One vector is turned by the same rotation once a tick. Each row is the vector after some number of ticks, and that number follows the row.
The counts run from 0 to 290.
[118 138 102 153 146 147  85 141 142 115 136 127  77 121 106  93 157 153
 114 160 157 155 107  99 173 118 104 102 147 150 143 107 130 108 141 164
  91 153 103 112 114  94 137 128  90 145  78 189 144 128  84 146] : 118
[100 134  97 156 171 149  93 103 138  97 132  92 124 152 135  88 150 135
 139 214 143 142 116 119 153  95 108 126 142 138 153 138 133 154 108 175
 139 133 118 121 120 101 149 133  95 151  77 170 133 151 108 169] : 188
[143 104  73 192 172 177 139 124 143 150 117 104 140 102 159  81 136 122
 128 181 130 133 146 124 120 126  96 141 141 157 138  86 117 141 118 189
 112 124 138 142 141 119 142  97  97 129  76 143 133 117 122 157] : 166
[165 138  98 118 131 136 123 116 124 124 138 147 107 111  97  62 179 127
 124 142 141 134 127 125 124 140 120 117 154 122 109 140 121 121  95 174
  86 115  97 114 135  80 141  78 130 158  73 179 143 126  56 144] : 211
[141 123  71 148 123 172 140 121 108 141 206 110 110 119 141 106 180 155
 115 167 140 143  90  94 131 125  89 114 127 127 129 107 110 143 119 157
 100 158  86 119 104  98 124  89 113 142  94 170 137 131 100 108] : 129
[121  92  92 176 140 141 109 130 156 113 106  91 149 139 129 106 153 128
 125 172 117 158 146 127 112 112  63 150 152 138 154  68 119 144 112 137
 121 135 101 131 158  90 139 129 129 161 117 183 153 132  73 141] : 155
[137  77 118 166 161 161 115 147 119 155 140 136 120  91 136 101 167 100
  95 143 149 146 117  86 149 130 104 147 145 116 149  85 128 154 134 163
  99 148 102 168 111 118 122  88  89 112  92 167 120 143  83 166] : 162
[123 113  90 125 141 173 126 128 115 142 157 133 123 114 119  95 169 120
 144 163 138 148 104 118  99 153 106 123 138 167 132 136 135 126 117 205
 118 139 104 108 106 105 132  76  84 130  90 176 133 130  93 120] : 15
[141 107  98 150 157 133 157 106 124 115 152 117 132 132 136  93 181  96
  91 162 141 141 105 108 120 120  85 130 141  82 133 116  95 144 109 150
  99 124  91 148 155  93 117  84 143 152  94 170 117 153  70 162] : 172
[134  93 105 163 134 170 112 162 167 151 108 125 107 100 120 100 164 126
 137 162 141 146 130 108 135 123  72 136 169 116 135  85 104 144 145 143
  76 113 123 153 137  92 119 124  81 144  98 162 149 105  61 121] : 123
[139 109  99 158 145 126 114 119 107 131 133 102 106 138 137 112 177 143
  90 159 138 161 125 125 167 138 110 112 143 126 100  88 158 157 117 163
 100 175  99 140 120 102 145  80 135 162 103 199 138 138  82 159] : 150
[133 104  73 167 123 163 125 104 152 108 121 114 145 137 107  76 157 129
 144 162 122 121 135 109 103  98 103 157 119 115 168  95  98 107  94 170
  91 121  82 104 149  99 165 130 138 128  87 139 119 137 128 158] : 248
[148 106  75 169 139 148 156 101 115 120 174 134 128 125 122  88 176 107
 126 157 149 116 115 122 100 147 121 119 130 133  75  98 141 143 110 160
  85 146 100 129 133  92 146  78 136 140  81 171 149 134  80 131] : 242
[144  63 126 149 120 158 123 125 118 146  97  99 122 157 118 117 184 102
 141 161 142 139 135  99 136 117  95 140 124  71 108 104 120 155 134 161
  76 155  67 153 124 127 147 105  99 121  98 159  98 137 106 158] : 71
[137 118  89 125 127 173  85 122 120 134 131 102 118 133 111  77 171 140
 173 192 133 137 132 115 153 102 127 135 138 118 140 142 128 152  90 173
 115 144 103 111  84 116 170 107 105 136  67 168 132 137 104 154] : 219
[121 102  74 166 157 127 106  85 143  80 146  96 110 169 124 107 171 148
 146 182 151 146 103 105 128 120 122 120  91 124 122 104 147 143  94 170
 118 155  92 112 124  88 156 110 111 133 102 162 137 146 130 159] : 261
[100 119  96 194 138 165  81 142 155 135 119 112 122 148  78  79 146 133
 136 173 139 125 142 115 148 106 114 132 135 152 162 107 144 117 120 165
  97 136  88 109 137  84 182 154 104 145  94 165 135 117 105 146] : 43
[154  99 101 119 156 125 104 104 135 126 120 118 105 136 144 113 182 132
 107 175 137 160 133  95 110 155 101 120  91  96 132 108 117 162  97 183
 120 124  97 162 133  89 152  63  80 147 126 166 114 123  93 147] : 182
[126  92 106 143 170 142 107 111 138 140  85  99 117 144 139 113 172 113
 136 193 154 139 147 114 140 114  98 128 132  82 124 114 116 186 111 158
 118 105 124 177 136  97 144  90  83 162 103 151 122 120  86 164] : 184
[144 101  93 179 128 147 152 103 107 138 160 137 125 146 109  92 181 113
  93 130 146 120 119 111 122 144 117 123 119 107 108  99 126 123 121 168
  63 146  65 124 148  93 158  80 142 137  96 169 114 128 102 132] : 59
[146 105  90 122 121 158 121 118 174 109  86 116 107 125 114  93 169 141
 183 183 142 149 133 120 129 105  88 142 158 105 127 133  82 119 109 167
  78 113 128 127 132 100 132 117  88 142  83 142 128 124 111 148] : 289
[137 112  82 132 165 159 117 120 141 131 182 136 102  97 127  81 179 118
 140 178 165 130  89  94 122 123 109 120 121 125 133 122 121 160 112 162
 122 120 123 148 100 100 134  90  75 119  81 154 154 138  77 135] : 201
[104 108 100 193 122 172  96 137 132 144 119  97 138 167  87  94 152 124
 127 169 126 125 148 111 126 107  92 130 115 134 161 106 141 129 125 146
  93 134  64 109 142  81 182 142 115 151 114 171 131 127  97 129] : 42
[127 115  72 168 141 142  92 123 166  97 133 116 119 105 138  83 147 148
 144 175 122 148 118 104 134  90  87 160 155 151 171  79 115 136 104 159
 126 146 115 123 126 108 132 144 108 131  96 161 161 159  97 170] : 157
[119 122 104 176 167 191 128 131 127 173 145 112 141 125 108  72 146 111
 113 184 141 108 137 105 130 107  98 128 118 110 170 127 104 143 117 159
  93  88  99 150 141  87 155 109  90 129  85 134 113 118 101 137] : 205
[141  83  99 180 175 164 141 121 147 150 138 129 107 119 135 110 159 119
 106 160 162 138 117  87 119 150  97 127 111 112 128  91 105 126 144 184
  73 124 113 149 144  99 137  88  67 120 100 136 116 103 113 129] : 91
[164  88  83 120 102 133 114  95 140 104 147 121  99 146 120 105 204 137
 136 149 141 151  99  92 119 125 106 143 112  93 124  98 121 133 101 169
 100 165  67 124 121 104 141  92 123 122 114 160 126 152 104 150] : 68
[157 123  86 148 173 129 152  98 134 100 158 128 121 111 144  83 177 109
  94 159 151 134 103 106 140 111 102 123 144  98 126 110 105 143 111 155
 104 133 103 155 145  95 125  88 134 150  82 159 129 154  75 181] : 171
[118 113  93 162 160 121  99  94 146  79 152 109  97 158 116 102 177 131
 134 179 168 139  92 101 156 109 133 119 106 108 118 104 139 140 114 168
 109 154  88 128 113 103 141 112 109 133  84 162 139 162 117 169] : 262
[124 127  90 150 154 170 154 104 113 102 155 111 124 139 114  90 161 113
 144 171 150 138  97 126 128 121  96 109 144 150 116 139 112  84 135 194
  76 140  91  97 127 104 127 101 116 149  63 165 114 139 115 149] : 281
[145 115  87 130 116 153 120 115 128  96 115 121 132 129 111  71 176 122
 158 153 136 135 122 114 122 109 120 159 160 130 125 124 116 113  99 187
  87 149  84 104 121 126 141 101 135 117  59 160 126 159 108 179] : 250
[131 100  88 138 118 150 102 138 127 109 167 119 124 105 135 109 174 114
 129 161 124 160  89 102 125 124  81 145 155 144 151  85 138 139 114 174
 128 170  93 122 110 108 114 101 119 136  96 190 156 168  79 150] : 159
[140  75  86 179 125 174 124 144 160 148 132 131 127 120 103 102 174 120
 149 153 143 125 133  92  93 124  94 149 114 107 145  74 118 155 116 139
  90 122  89 142 135  82 160 117  85 126 126 136 154 118  89 102] : 51
[128  90  87 162 146 151 114  93 144  97  97  81 130 168 139 107 166 118
 188 194 142 139 133 131 116 105 102 131 149 128  84 109 130 150 119 168
 100 139 109 125 127 109 148 118 113 137  82 161 131 136 123 150] : 259
[121  92  83 144 163 149 104 117 167  97 123 136  98 105 122 105 158 125
 161 165 162 149 100 105 113 132 116 140 138 154 121  93 140 110 125 189
  99 145 129 125 122 101 130 113  77 111  80 166 160 129 107 144] : 271
[142  87  95 161 154 157 145 129 126 146 147 125 111 127 127 113 165 117
 109 147 151 148 103  83 106 167  91 116  99 124 126  93 116 122 139 189
  80 147  92 141 139  95 126  77  73 127 120 160 119 117 107 116] : 90
[122 103  81 172 157 120 111  87 142  90 137 103 103 155 122 118 164 148
 124 174 151 143 107 116 125 148 115 106 108 152 105  87 152 125 116 191
 102 169  91 106 140  86 156 108 109 149 108 184 136 122 115 145] : 77
